Some points, one per row:
[-0.37  1.72  0.78 -1.   -0.65  1.84 -1.5   0.09 -2.28 -1.21 -0.71 -1.33
 -0.75  0.82 -0.69  0.02 -1.07 -0.22  0.57 -0.43 -0.13 -0.99  1.81 -0.75
 -1.19 -1.05  1.05]
[-0.69 -0.78  0.05 -0.32 -0.22 -0.83 -0.09 -0.6  -1.36  0.37  1.49 -0.39
 -0.72 -0.72  0.48 -0.23 -0.57 -0.45  0.75 -1.41  1.3  -0.74 -1.9  -1.63
  0.58 -0.19 -0.39]
[ 0.07  0.04  0.97 -0.27 -0.48  0.91  0.25 -0.29 -1.88 -0.74 -0.99 -1.05
 -0.88  0.03 -0.88 -1.39  0.    0.77  0.27 -0.86 -0.5   0.05  0.5  -1.39
 -0.9  -1.09  1.82]
[-0.94  0.75 -0.26  0.44 -0.14 -0.27 -0.68  0.04 -0.07  1.23  1.01 -1.01
 -1.2   1.82 -0.45  0.42 -0.59  0.51 -0.3  -2.02  1.13 -0.61 -1.51 -0.89
  0.19  1.63  0.55]
[-0.51  0.07 -0.64  0.55  1.18  0.32 -0.59 -0.58 -0.32  2.03  0.36 -1.07
 -0.87  0.88 -1.01  1.5  -0.98  0.74 -0.45 -2.54  0.75 -1.2  -1.68 -1.71
  0.23  1.5   0.99]
[-0.62 -0.96 -0.06 -0.15 -0.34 -0.76 -0.35 -0.83 -1.45  0.35  1.47 -0.22
 -1.19 -0.72 -0.1   0.42 -0.6   0.41  0.62 -1.47  1.17 -0.49 -1.67 -1.91
  0.68 -1.11 -0.22]
[-0.79  1.58 -0.84 -0.52  0.52 -0.13 -2.15  0.4  -0.31  0.6   1.39 -1.76
 -0.84  1.75  1.12  1.54 -0.42 -0.36  0.03 -0.67  0.83 -1.51 -0.04 -0.44
  0.17  2.3  -0.34]
[-0.29  0.22 -0.7  -0.47  2.15 -0.16 -2.47  0.46 -0.64  0.45 -0.08 -1.1
 -0.7   0.63  1.15  2.46 -0.33  0.78 -0.23 -1.16  0.39 -1.83 -0.13 -1.23
  0.18  1.57  0.74]
[ 0.18  1.8   0.31 -1.21  0.04  1.78 -0.92 -0.17 -1.69 -0.43 -0.06 -0.92
 -1.23  0.25 -0.51 -0.77 -0.95 -0.54  1.16  0.43 -0.59 -0.92  1.85 -0.48
 -1.34  0.25  0.92]
[-0.41 -1.05 -0.57 -0.93  1.34 -1.01 -1.33  0.54 -2.36 -0.41  1.08 -1.27
 -0.65 -0.86  1.5   1.41 -0.19  0.86  0.65 -0.48  0.41 -0.91  0.04 -1.5
  0.38 -0.4  -0.67]
[-0.18 -1.13 -0.44 -0.42  0.26 -1.08  0.08 -0.47 -1.96  0.52  1.46 -0.13
 -0.84 -0.81 -0.22 -0.21 -0.51  0.95  0.73 -0.95  0.94 -0.44 -1.88 -1.77
  0.98 -0.53  0.29]
[-0.4   0.69  0.63 -0.12 -0.67  0.9   0.07  0.11 -1.6  -0.27 -1.25 -1.33
 -1.22  0.1  -1.65 -1.07 -0.33 -0.09 -0.32 -1.18 -0.04  0.13  0.35 -1.15
 -1.23 -1.25  1.92]
[ 0.08  0.26 -0.95  0.15  0.57 -0.61 -1.06  0.02  0.28  1.25  0.63 -0.34
 -0.87  0.96  0.07  0.75 -0.54  0.19 -0.89 -1.43  0.78 -0.25 -1.98 -1.29
  0.18  1.76  0.94]
[ 1.19  1.25  0.91 -1.02  0.01  1.2   0.45 -0.7  -0.85 -0.04 -0.05  0.57
 -1.27 -0.12 -1.42 -2.99 -0.22  0.46  0.23  0.27 -0.65  0.08 -0.05 -0.9
 -1.09  0.81  1.81]
[-0.54 -0.38 -0.75 -0.38  1.16 -0.25 -1.07 -0.48 -1.62  0.27  1.12 -1.01
 -0.96 -0.64  1.49  2.25 -0.79 -0.83  0.5  -0.66  1.26 -1.04 -0.37 -1.65
  0.22 -1.2  -0.05]
[ 0.04 -2.22 -0.31 -0.67 -0.08 -2.31 -0.81  0.11 -2.61  0.22  1.81 -0.44
 -0.8  -0.88  0.5   0.07 -0.33  2.03  0.76 -1.17  0.19 -0.77 -1.77 -1.82
  1.28 -0.48 -0.46]
[-0.67 -1.31 -0.9   0.11  0.15 -0.79  0.14 -0.15 -1.14  0.74  1.59 -0.34
 -1.33 -0.46 -0.33  0.7  -0.52 -0.43  0.51 -1.53  1.33 -0.18 -2.33 -1.88
  0.51 -0.96 -0.36]
[-0.46 -0.06  0.51 -0.02 -0.47  1.08 -0.13  0.35 -2.34  0.11 -1.63 -1.27
 -0.79 -0.17 -1.62 -0.71 -0.38  0.29 -0.01 -0.86 -0.81  0.07  0.68 -1.21
 -0.92 -1.04  2.07]
[-0.06  0.15  0.37 -0.37  0.19  1.48  0.68 -0.04 -1.6  -0.24 -1.14 -0.42
 -1.32 -0.75 -1.83 -1.23 -0.57  1.15 -0.11 -0.82 -0.81 -0.08  0.6  -2.09
 -0.59 -1.36  1.78]
[-0.15  0.28  0.13  0.35  0.26 -0.58 -1.44  0.52 -0.04  0.28  0.65 -0.76
 -1.47  0.74 -0.39  1.14 -0.71  0.46 -0.81 -1.78  0.82 -0.24 -1.29 -1.09
  0.24  1.11  1.32]
[-1.15  0.92 -0.73  0.41  0.69  0.17 -2.67  0.51 -0.26  0.04 -0.36 -1.8
 -0.73  1.    0.92  2.67 -0.58  0.13 -0.72 -1.39  1.3  -0.34  0.39 -1.27
  0.27  0.46  0.45]
[ 0.27  0.32  0.63 -0.14 -0.09  1.19  0.13 -0.27 -1.75 -0.23 -1.21 -1.26
 -1.47 -0.43 -1.38 -1.29 -0.33  0.32  0.03 -0.92 -0.74 -0.18  0.5  -1.77
 -0.71 -1.12  1.71]
[-1.11  1.45 -0.8   0.24  1.15  0.6  -2.36  0.01 -0.03  0.5  -0.29 -2.13
 -0.87  1.19  1.14  3.25 -0.79 -0.05 -0.74 -1.39  0.77 -1.06  0.39 -1.29
 -0.31  1.    0.74]
[-0.41  1.06  0.65  0.03 -0.35  1.61 -0.35 -0.03 -1.34 -0.03 -1.64 -0.96
 -1.34  0.49 -1.44 -0.77 -0.59 -0.14 -0.33 -1.1   0.01  0.17  0.38 -1.79
 -0.76 -1.44  1.9 ]
[-0.88  0.36 -0.99  0.41  0.28 -0.34 -1.15  0.28 -0.08  1.32  0.72 -1.21
 -1.31  1.15 -0.45  0.8  -0.23  0.26 -0.92 -1.91  0.77 -0.18 -1.88 -1.53
  0.52  1.01  1.04]
[ 0.6  -0.95 -1.12 -0.9   0.77 -1.16  0.83 -0.55 -0.99  1.56  2.74  0.7
 -1.15 -0.91 -0.23 -1.37 -0.37  0.59  0.41 -0.46  0.86 -0.34 -2.06 -1.05
  0.69  1.05 -0.14]
[-0.65  1.68 -0.66 -0.31  0.96  0.48 -1.82  0.32 -0.2   0.63  1.07 -1.17
 -0.75  1.54  0.95  2.08 -1.27 -0.03  0.48 -1.11  1.04 -2.27 -0.09 -0.29
  0.3   2.08  0.03]
[-0.79  0.48 -0.78  0.05  0.28 -0.24 -1.41 -0.05  0.74  1.25  0.65 -0.95
 -0.77  0.78 -0.08  0.25 -0.44  0.74 -0.75 -1.66  0.53 -1.   -1.23 -1.36
  0.36  2.37  0.22]
[-0.4   1.55  0.44 -0.72 -0.07  1.75 -1.32 -0.26 -1.7  -0.81 -1.81 -1.34
 -1.23  0.3  -0.11  0.04 -0.6  -0.93  0.14 -0.36 -0.21 -0.94  1.78 -0.76
 -1.6  -1.14  1.43]
[-0.62  0.49 -0.69  0.42  0.3  -0.64 -0.79  0.05  0.32  0.87  1.06 -1.22
 -1.12  1.31 -0.02  0.53 -0.59  0.16 -0.76 -1.75  0.82 -0.98 -1.74 -0.98
  0.55  1.6   0.73]
[-0.29  0.2  -0.89  0.21  0.06 -0.24 -1.13  0.52 -0.04  1.27  0.54 -1.17
 -1.19  1.13  0.32  0.62 -0.59  0.52 -0.67 -1.96  0.63 -0.8  -1.7  -1.3
  0.21  1.5   0.68]
[-0.76  1.12 -0.99  0.01  1.66 -0.5  -2.48  0.98 -0.41  0.55  0.1  -1.63
 -0.8   1.11  1.42  1.83 -0.33  0.34 -0.34 -0.76  0.35 -1.2   0.21 -0.96
  0.7   1.41  0.4 ]
[-0.31  0.92  0.77 -0.23 -0.55  1.29  0.03 -0.09 -1.83 -0.25 -1.34 -0.91
 -0.84  0.11 -1.13 -1.03 -0.43  0.21  0.17 -1.27 -0.44 -0.06  0.53 -1.92
 -1.31 -1.05  1.86]
[ 0.    0.71  0.69  0.01 -0.74  1.73 -0.27 -0.24 -1.45 -0.16 -0.92 -0.91
 -1.35  0.09 -1.22 -1.65 -0.56  0.04 -0.14 -1.08 -0.01 -0.36 -0.13 -1.71
 -0.79 -0.93  1.53]
[-0.78  0.05 -0.62  0.65  0.17 -0.72 -1.26  0.27 -0.8   0.96  0.27 -1.47
 -1.14  1.31 -0.37  1.19 -0.35  1.08 -0.53 -2.26  0.37 -0.7  -1.51 -1.27
  0.9   0.78  0.64]
[-0.29  0.73  0.4   0.29 -1.23  1.27  0.05  0.04 -1.5  -0.21 -0.98 -1.58
 -1.32  0.49 -1.87 -0.97 -0.55 -0.4  -0.36 -1.32  0.06  0.22  0.32 -1.53
 -1.3  -1.32  1.87]
[-0.52  0.55 -0.01  0.78 -0.1  -0.16 -1.38 -0.11 -0.37  0.96  0.73 -1.47
 -0.82  1.19 -0.14  0.95 -0.68  0.94 -0.74 -2.1   0.67 -0.8  -1.6  -1.04
  0.38  1.34  0.45]
[ 0.01  1.06  0.11 -0.04 -0.35 -0.29 -1.23 -0.54  0.52  0.39  1.35 -0.01
 -1.72  0.99  0.57 -0.02 -0.52  1.01 -0.84 -1.43  1.16 -0.18 -1.6  -1.32
  0.69  1.79  0.44]
[ 0.36  0.87 -1.42 -1.56  0.8  -0.31 -0.58 -0.46 -1.22  0.31  3.21  0.43
 -0.57 -0.6   1.02 -0.77 -0.26 -0.24  1.23  0.62  0.98 -1.02 -0.44 -0.29
  0.41  2.29 -0.88]
[-0.52 -1.63 -0.7  -0.29 -0.21 -1.65  0.08  0.23 -2.14  0.7   1.38 -0.36
 -0.92 -0.68 -0.13  0.18 -0.37  0.37  0.76 -1.45  0.69 -0.43 -1.36 -1.34
  0.83 -0.29  0.05]
[ 0.27  0.74 -0.1  -0.95  1.15 -0.61 -3.1   1.13  0.49 -0.78 -0.08 -0.44
 -1.75  0.8   2.18  2.13 -0.75  0.06 -0.4  -0.88  0.58 -0.11  0.19 -1.46
  0.38  0.68  0.98]
[-1.24  1.77 -0.63 -0.73  0.    0.11 -2.69 -0.19 -0.17 -0.05  0.76 -1.86
 -0.6   1.51  1.11  2.36 -0.88 -0.01  0.5  -1.13  1.54 -1.96 -0.44 -0.44
  0.04  1.65  0.06]
[ 0.12  1.4   0.56 -0.14 -0.64  1.14 -0.01 -0.01 -1.56  0.04 -1.07 -0.89
 -1.11  0.53 -1.77 -2.28 -0.2  -0.2  -0.23 -0.92  0.04 -0.28  0.07 -1.29
 -1.21 -0.78  1.62]
[ 0.62  1.7  -0.13 -1.05  1.72  0.05 -2.42  0.33  0.76  0.07  1.24  0.08
 -0.95  0.78  2.18  0.93 -0.57  0.   -0.67 -0.24  0.67 -0.43 -0.28 -0.86
 -0.02  1.71 -0.06]
[-0.87  1.53  0.83 -1.34 -0.95  1.88 -1.68 -0.69 -1.67 -1.25 -1.08 -1.44
 -0.79  0.74  0.69  0.15 -0.43 -0.35  1.45 -0.53  0.1  -2.15  1.53 -1.16
 -1.85 -0.12  1.01]
[-0.61 -0.85 -0.93 -0.88  1.28 -0.23 -1.44 -0.31 -1.96 -0.04  0.14 -1.
 -0.35 -0.96  0.88  2.21 -0.54 -0.41  1.06 -1.17  1.17 -1.46 -0.24 -1.39
  0.3  -1.19 -0.3 ]
16 more points follow, each with its number after it:
[-0.89  0.81 -1.13 -0.06  1.34  0.02 -2.44  0.56 -0.71  0.34 -0.44 -1.73
 -0.51  0.97  1.06  2.58 -0.62 -0.09 -0.51 -1.52  0.74 -1.72 -0.11 -1.
  0.14  0.31  0.45] 0
[ 0.01  1.23  0.75 -0.68  0.17  2.03 -1.83  0.33 -1.63 -0.72 -1.68 -1.52
 -0.97  0.27  0.06  0.41 -0.48 -0.12  0.12 -0.32 -0.2  -0.93  1.61 -1.09
 -1.23 -1.36  1.24] 1
[-0.16  0.64  1.02 -0.21 -0.88  0.54 -0.05  0.28 -1.74  0.1  -1.01 -0.89
 -1.44  0.76 -1.31 -1.34 -0.29 -0.06  0.01 -1.26  0.02  0.07  0.31 -1.17
 -0.76 -1.46  2.23] 2
[ 0.34  1.03  0.7  -0.79 -0.75  0.97  0.37 -0.04 -1.05 -0.26 -0.8  -0.39
 -1.4   0.31 -0.89 -2.04 -0.52 -0.39  0.08 -0.55 -0.49  0.41  0.11 -1.38
 -1.26 -1.22  1.98] 3
[ 0.02 -0.15  1.16 -0.5   0.41  0.85 -1.54  1.19 -2.39 -1.27 -1.84 -1.87
 -1.15 -0.25 -0.17  0.61 -0.36  1.17  0.61 -0.77 -1.29 -0.66  2.18 -1.64
 -0.56 -1.52  1.7 ] 4
[-0.48  0.75  0.89 -0.35  0.6   1.53 -1.61  0.26 -2.31 -1.08 -2.04 -1.71
 -0.97 -0.2  -0.25  0.62 -0.28  0.04  0.59 -0.51 -0.09 -0.97  1.66 -1.45
 -1.22 -1.82  1.54] 5
[-0.62  0.55 -0.83 -0.1   0.64 -0.69 -0.94  0.01  0.22  1.24  0.6  -1.15
 -0.85  1.18 -0.1   0.3  -0.24  0.24 -1.22 -1.54  0.58 -0.64 -1.7  -1.13
  0.26  1.57  0.87] 6
[-1.01  0.64 -0.54  0.33  0.41 -0.22 -1.14 -0.35 -0.38  1.41  0.62 -1.17
 -1.02  1.   -0.19  0.93 -0.58  0.52 -0.33 -2.28  0.6  -0.84 -1.48 -0.92
  0.32  1.71  0.59] 7
[-0.29  0.45  0.98  0.01 -1.04  1.04 -0.07  0.31 -1.57  0.14 -1.29 -1.07
 -1.62  0.62 -1.41 -1.    0.02 -0.1  -0.03 -1.13 -0.21 -0.07  0.21 -0.97
 -1.   -1.03  2.45] 8
[-0.1  -0.95 -0.7  -0.76  1.37 -0.8   0.52 -0.56 -1.24  1.31  2.1   0.2
 -0.23 -1.18 -0.64 -0.75 -0.77  0.45  0.68 -0.91  1.01 -0.78 -2.04 -1.46
  0.71  1.64 -0.32] 9
[ 0.73 -2.96  0.02 -0.35  0.73 -2.46 -0.48  0.72 -2.88  0.19  1.31 -0.55
 -0.35 -1.58  0.34  0.29 -0.12  3.14  1.03 -0.86 -0.82 -0.72 -1.47 -1.98
  1.5  -0.29 -0.41] 10
[ 0.47  1.18  0.63 -0.73 -0.72  1.39  0.55 -0.41 -1.2  -0.37 -0.02  0.3
 -1.56  0.05 -1.42 -2.56  0.02  0.31  0.1  -0.41 -0.06  0.15 -0.05 -0.89
 -0.92  0.22  1.83] 11
[ 0.65  1.43  1.   -1.75  0.42  1.43 -1.91  0.25 -0.68 -1.04 -1.16 -0.33
 -0.83 -0.42  0.67 -0.66 -0.11  0.1   0.33  0.3  -0.03 -0.63  1.45 -1.31
 -1.46 -0.38  1.48] 12
[ 0.04  1.03  0.66 -0.51  0.02  1.51  0.59 -0.47 -1.28  0.14 -0.56 -0.2
 -1.33 -0.14 -1.73 -2.23 -0.6   0.11  0.28 -0.85 -0.12 -0.55 -0.01 -1.21
 -1.17  0.15  1.63] 13
[-0.44  0.8   0.84 -0.26 -0.83  1.12 -0.14 -0.33 -1.34 -0.28 -1.4  -0.92
 -1.05  0.56 -1.39 -1.2  -0.55  0.05  0.04 -1.53 -0.14 -0.22  0.56 -1.41
 -1.2  -1.04  2.14] 14
[ 0.24  0.74  0.83  0.02 -1.32  0.63 -0.01 -0.11 -1.34 -0.37 -0.94 -1.09
 -1.41  0.37 -1.39 -1.3  -0.36 -0.19 -0.33 -1.01 -0.08 -0.02  0.14 -1.68
 -1.2  -1.47  1.8 ] 15
Which two of these numbered points are nearest to each point below, ignoring the 2 directions in which the first points spread most? Their numbers follow each, nearest first.
[-0.66  0.09 -0.54 -0.07  1.35 -0.17 -1.3  -0.43 -0.85  1.58  0.13 -1.01
 -0.72  0.44 -0.56  1.01 -0.73  0.74 -0.31 -2.2   0.45 -1.69 -1.85 -1.53
  0.17  2.24  1.11] > 7 6
[-0.07 -1.12 -1.19 -1.31  1.06 -1.37 -1.34  0.59 -2.88 -0.42  2.12 -1.06
 -0.27 -0.5   1.47  1.19 -0.55  1.31  1.77 -0.18  0.36 -1.44 -0.12 -0.75
  1.09  0.17 -1.01] > 10 4
[ 0.56  0.03 -1.44  0.23  1.85 -0.51 -0.33 -0.23  0.24  1.82  0.53 -0.04
 -0.79 -0.12 -1.13  0.52 -0.58  1.51 -0.54 -1.39 -0.02 -0.83 -1.47 -1.17
  0.77  2.96  0.5 ] > 13 6
[ 0.56  1.24  0.33 -1.44  0.5   1.49 -0.86  0.37 -1.54 -0.78 -0.97 -0.45
 -1.28 -0.08  0.1  -0.92 -0.01 -0.16  0.57  0.54 -0.54 -0.47  1.67 -1.01
 -1.17 -0.37  1.35] > 12 1
[-0.01  1.12  0.37 -0.43  0.07  1.46 -1.27  0.27 -1.34 -1.12 -1.28 -1.23
 -1.24 -0.04  0.19 -0.21 -0.34 -0.38  0.3  -0.14 -0.15 -0.54  1.44 -1.28
 -1.4  -1.35  1.38] > 1 5
[-0.61 -0.14 -0.06 -0.3   0.62 -0.59 -2.93  0.98 -1.1  -0.34 -0.27 -2.05
 -0.74  0.48  1.86  2.62 -0.53  1.59 -0.47 -1.31 -0.27 -1.29  0.36 -1.24
  0.62  0.1   0.32] > 4 10
[-0.42  1.33 -0.95  0.44  1.7   0.16 -2.31  0.56 -0.21  0.51 -0.18 -1.88
 -0.81  1.58  0.98  3.14 -0.72 -0.21 -0.44 -1.57  0.96 -1.5  -0.03 -1.3
 -0.06  0.38  0.7 ] > 0 1
[ 0.61  1.06 -0.06 -1.09 -0.04  1.34  0.58 -0.29 -0.94 -0.12  0.11  0.71
 -1.58  0.22 -1.25 -2.88  0.01 -0.27  0.11  0.22 -0.25  0.25 -0.21 -1.04
 -0.84  0.09  1.78] > 11 13
[ 0.65  1.36  0.   -1.22  2.28  2.44 -0.61 -0.57 -0.99 -0.2  -1.26  0.08
 -0.42 -0.77 -0.91 -0.11 -1.    0.09  0.21  0.18 -0.25 -0.69  2.05 -1.12
 -1.48  0.57  1.81] > 9 13
[ 0.52  0.3   0.68 -0.41 -0.47  0.69  0.28  0.26 -1.18 -0.19 -0.7  -0.43
 -1.29 -0.53 -1.35 -1.57 -0.43  0.47 -0.29 -0.54 -0.68  0.46  0.19 -1.7
 -0.78 -0.86  1.9 ] > 3 15
[-0.02  1.    0.68 -0.28 -1.    0.91  0.17 -0.19 -1.83 -0.68 -0.67 -0.8
 -1.37  0.43 -1.52 -1.36 -0.35 -0.04 -0.09 -0.81 -0.23 -0.2   0.29 -1.54
 -0.77 -1.53  1.99] > 15 2
[-1.32  1.9  -0.24 -0.88  0.11  0.46 -2.84 -0.34 -0.18 -0.04  0.12 -1.51
 -0.62  1.94  1.3   2.16 -0.89 -0.35  0.61 -1.63  1.33 -1.8   0.29 -0.59
 -0.08  2.14  0.35] > 14 2
[-0.64  1.32 -0.83  0.    1.54  0.03 -2.73 -0.04 -0.61  0.51 -0.37 -1.76
 -0.8   1.2   1.    2.97 -0.62 -0.7  -0.16 -1.42  0.87 -1.45 -0.12 -1.1
  0.26  0.56  0.65] > 0 1
[-0.54 -0.08 -0.23  0.01  1.38 -0.2  -2.58  0.6  -0.34 -0.15 -0.51 -2.
 -0.59  0.71  1.37  2.92 -0.39  0.97 -0.34 -1.24  0.34 -1.19 -0.08 -1.53
  0.7   0.4   0.27] > 5 4
[ 0.32  1.25 -1.16 -1.21  1.04 -0.4  -1.74  0.29  0.23  0.23  2.71 -0.13
 -0.97  1.23  1.43  0.6  -0.51  0.69  0.41  0.22  0.29 -1.01 -0.05 -0.12
  0.95  3.01 -0.28] > 11 13
[-1.08 -0.16 -0.15 -0.26  0.49 -0.84 -1.19 -0.25 -1.77 -0.24  0.38 -1.11
 -0.7  -0.12  0.68  1.63 -0.54 -0.93  1.29 -1.33  1.44 -1.01 -0.32 -0.8
  0.12 -0.1   0.04] > 5 1
[-0.02 -0.66 -0.44  0.12  0.39 -1.66 -1.59  1.03 -0.9   0.9   0.04 -1.11
 -1.03  0.66  0.23  1.3  -0.31  2.22 -0.72 -1.56 -0.12 -0.01 -1.38 -1.99
  1.09  0.45  0.44] > 2 8
[-0.19 -0.75 -1.03 -0.98  0.99 -0.81  0.85 -0.74 -1.19  1.06  2.46  0.52
 -0.55 -0.69 -0.61 -1.61 -0.35 -0.07  1.25 -0.51  0.92 -0.67 -2.18 -0.9
  0.7   2.04 -0.36] > 9 13
[-0.56  0.38 -1.29  0.09  0.58 -0.83 -0.67  0.2  -0.25  1.34  0.98 -0.82
 -1.19  1.42 -0.31  0.25 -0.24 -0.12 -0.8  -1.56  0.58 -0.8  -1.82 -0.76
  0.82  1.47  1.06] > 6 7
[ 0.01  1.79 -0.83 -1.07  2.36  0.47 -2.05 -0.07  0.76  1.11  0.69 -0.14
 -0.37  0.34  1.01  1.2  -0.52  0.42 -0.24 -0.73  0.79 -2.02 -0.14 -0.96
  0.32  3.36  0.02] > 9 13
[ 0.23  0.94  0.3  -0.08 -0.56  1.37  0.13 -0.18 -1.36  0.27 -0.86 -0.58
 -0.93  0.03 -1.94 -1.81 -0.45  0.04  0.11 -1.    0.06 -0.49  0.01 -1.09
 -0.81 -0.02  1.68] > 13 7
[ 0.13  1.49  0.43 -0.83  0.5   1.81 -1.32 -0.11 -1.07 -1.01 -1.84 -1.06
 -0.71 -0.14 -0.33  0.29 -0.42 -0.49  0.51 -0.19 -0.22 -1.16  1.8  -1.16
 -1.6  -0.8   1.57] > 1 5
[-0.11  0.95  0.41 -0.33 -0.84  0.88 -0.09  0.12 -1.66  0.17 -1.13 -1.19
 -1.4   0.09 -1.43 -1.29 -0.44 -0.43 -0.13 -0.86 -0.09 -0.17  0.45 -1.6
 -1.32 -0.71  2.25] > 15 14
[-0.5   0.49  0.86 -0.07 -0.77  1.48 -0.02 -0.45 -1.62  0.23 -1.14 -0.98
 -1.15  0.12 -1.28 -1.24 -0.6   0.    0.29 -1.11  0.11 -0.58 -0.15 -1.56
 -1.34 -0.8   2.15] > 14 7
[ 0.63  2.06 -0.18 -1.47  0.5   2.02 -1.01 -0.17 -1.04 -0.7   0.12 -0.31
 -0.83  0.02 -0.31 -1.16 -0.26 -0.03  0.79  0.24 -0.06 -1.26  1.92 -1.
 -1.    0.83  1.32] > 9 11
[-0.52  1.76  0.66 -0.69  0.    2.06 -1.65 -0.31 -1.5  -1.   -1.53 -1.84
 -0.93  0.12  0.06 -0.12 -0.36 -0.47  0.24 -0.7   0.27 -1.14  1.83 -1.04
 -1.93 -0.72  1.45] > 1 5
[-0.96  0.78 -0.46  0.68  0.09 -0.6  -1.09  0.26 -0.35  1.15  0.77 -1.18
 -1.03  1.24 -0.85  0.93 -0.8   0.51 -1.02 -2.13  0.87 -0.45 -1.55 -0.56
  0.73  1.18  0.79] > 7 6
[ 0.38  0.93  0.38 -0.44 -0.18  1.07  0.35 -0.64 -1.26  0.36 -0.24 -0.15
 -1.37 -0.08 -1.88 -2.56 -0.38  0.01  0.22 -0.8  -0.19 -0.24 -0.13 -1.07
 -0.89  0.66  1.43] > 13 11
[-0.07  0.71  0.05  0.34 -0.82  1.15 -0.08 -0.32 -1.53 -0.09 -1.49 -1.19
 -1.41  0.23 -1.39 -1.46 -0.34 -0.43 -0.15 -0.8  -0.46  0.17  0.5  -1.53
 -1.04 -0.93  1.83] > 15 14
[ 0.63  1.63 -0.16 -1.42  0.41  1.71 -0.74  0.12 -1.17 -1.35 -0.03  0.24
 -0.48  0.17 -0.13 -1.12 -0.24  1.55  0.74  0.85 -0.76 -0.26  2.08 -0.93
 -0.57  0.51  0.75] > 12 11
[-0.63 -0.36 -0.92 -1.24  0.21 -0.57  0.58 -1.18 -1.12  0.92  3.11  0.26
 -0.54 -0.44 -0.4  -0.63 -1.1   0.67  1.53 -0.88  1.18 -1.04 -2.11 -1.15
  0.79  1.23 -0.58] > 9 13
[-0.11  0.5  -1.44  0.16  0.56 -1.01 -0.79  0.25 -0.04  1.2   1.02 -0.85
 -0.93  1.15 -0.48  0.02 -0.56  0.49 -0.56 -1.17  0.29 -0.76 -1.78 -0.6
  0.94  1.76  0.74] > 6 7
[ 0.57  1.76 -0.03 -1.18  0.38  1.55 -0.96  0.05 -0.46 -0.53 -0.4  -0.1
 -1.37 -0.14  0.17 -1.77 -0.44 -0.18  0.11  0.47 -0.22 -0.31  1.77 -0.91
 -1.03  0.08  1.08] > 12 11
[-0.5   0.52 -0.95 -0.43  0.75 -0.51 -0.77 -0.2   0.5   1.41  1.31 -0.25
 -1.05  0.98 -0.13 -0.1   0.08  0.59  0.18 -1.54  0.62 -0.95 -1.41 -0.89
  0.62  2.79  0.48] > 13 11
[-0.38  1.61  0.69 -1.14 -0.03  1.83 -1.36  0.05 -2.08 -0.8  -1.38 -1.36
 -0.98  0.65 -0.2   0.32 -0.53  0.05  0.97 -0.21  0.04 -0.91  2.06 -1.
 -1.43 -0.78  1.45] > 1 5
[ 0.37 -0.92  0.53  0.15 -0.41 -0.04 -0.37  1.26 -2.59 -0.55 -1.46 -1.71
 -0.69 -0.2  -1.01 -0.71 -0.17  1.69 -0.47 -0.76 -1.57  0.25  0.88 -1.7
 -0.14 -1.98  1.71] > 4 10
[ 0.77  1.14  0.27 -0.87  0.13  0.9   0.99  0.06 -0.89  0.34  0.23  0.43
 -1.6   0.33 -1.5  -2.76  0.   -0.07  0.04  0.2  -0.83  0.42 -0.04 -0.98
 -0.53  0.43  1.51] > 11 13
[-0.23  0.77  1.05 -0.47  0.8   2.09 -1.66 -0.33 -1.42 -0.66 -2.24 -1.5
 -1.03 -0.47 -0.12  1.12 -1.21  0.12  0.13 -0.73 -0.43 -1.45  1.91 -1.86
 -1.76 -1.43  1.75] > 5 1
[ 0.95  0.88  0.38 -0.57 -0.15  0.52  0.59 -0.01 -0.79  0.04 -0.13  0.37
 -1.21 -0.34 -1.43 -2.82 -0.08  0.92 -0.25 -0.29 -0.83  0.38  0.37 -1.12
 -0.76  0.57  1.49] > 11 13
[ 0.27  1.67 -0.34 -1.12  0.98  1.87 -0.29 -0.46 -0.63 -0.64 -0.98 -0.23
 -0.68 -0.3  -0.08 -1.64 -0.28 -0.42  0.32  0.31 -0.52 -0.55  1.09 -0.8
 -1.22  0.14  1.56] > 9 13
[-0.5   1.49  1.24 -0.5   0.45  1.82 -1.69 -0.44 -1.54 -1.42 -2.15 -1.03
 -1.05  0.07  0.13  0.85 -0.39 -0.63  1.   -0.92 -0.13 -1.44  1.56 -1.27
 -1.6  -1.23  1.69] > 5 1
[-0.42 -0.25 -0.37 -0.29  0.83 -0.66 -1.18 -0.07 -2.05 -0.22  1.16 -1.11
 -1.09 -0.6   1.36  1.43 -0.74 -0.34  0.58 -0.62  1.24 -1.03  0.1  -1.28
  0.46 -0.95  0.07] > 5 1
[ 0.25  0.38  0.3  -0.62  1.15  1.38 -1.73  0.42 -2.11 -0.98 -1.86 -1.5
 -1.05  0.05 -0.49  0.17 -0.05  0.7   0.25 -0.34 -1.01 -0.79  2.46 -1.45
 -1.17 -1.17  1.31] > 4 5
[ 0.02  1.16  0.75 -0.34  0.92  2.33 -1.49 -0.38 -1.94 -0.81 -1.94 -1.64
 -0.75 -0.29 -0.89  0.81 -0.97 -0.11  0.31 -0.47 -0.04 -1.03  2.13 -1.23
 -1.39 -1.33  1.76] > 5 1
[-0.33  0.82  0.62  0.03 -0.74  1.12 -0.1  -0.61 -1.38 -0.08 -1.1  -0.89
 -1.34  0.13 -1.84 -1.06 -0.7  -0.06 -0.11 -1.26 -0.1   0.21  0.3  -1.89
 -1.08 -1.16  2.07] > 14 15
[-0.6   1.07 -1.14 -0.01  1.12 -0.11 -2.28  0.44 -0.35  0.29 -0.21 -1.99
 -0.98  0.94  0.8   2.62 -0.62 -0.05 -0.45 -1.4   0.8  -1.22 -0.14 -0.87
 -0.31  1.16  0.74] > 0 14
[-0.69  1.62 -1.18 -0.87  1.04  0.28 -2.09  0.05  0.29  0.46  0.19 -1.3
 -0.6   1.14  1.23  1.8  -0.46 -1.   -0.49 -0.98  0.67 -1.14 -0.5  -0.77
  0.13  2.05  0.55] > 3 13
[ 0.04  0.57  0.83 -0.54 -0.71  1.34  0.1   0.05 -1.33 -0.25 -0.34 -0.61
 -1.28  0.12 -1.08 -2.3  -0.27  0.34  0.1  -0.83 -0.23 -0.03  0.27 -1.35
 -0.78 -0.47  1.33] > 3 13
[ 0.22  0.53  0.3  -0.44 -0.26  0.64  0.57  0.2  -1.45  0.18 -0.61 -0.72
 -1.24  0.14 -1.31 -2.45  0.19  0.51  0.31 -0.36 -0.71 -0.75  0.04 -0.91
 -0.87  0.11  1.97] > 13 11
[ 1.01  1.86 -0.67 -0.81  0.48  1.21  1.06 -0.94 -0.3   0.62  0.28  0.49
 -1.23 -0.2  -1.82 -3.56  0.3   0.    0.    0.12 -0.22  0.29 -0.1  -0.63
 -0.57  1.32  1.45] > 11 13
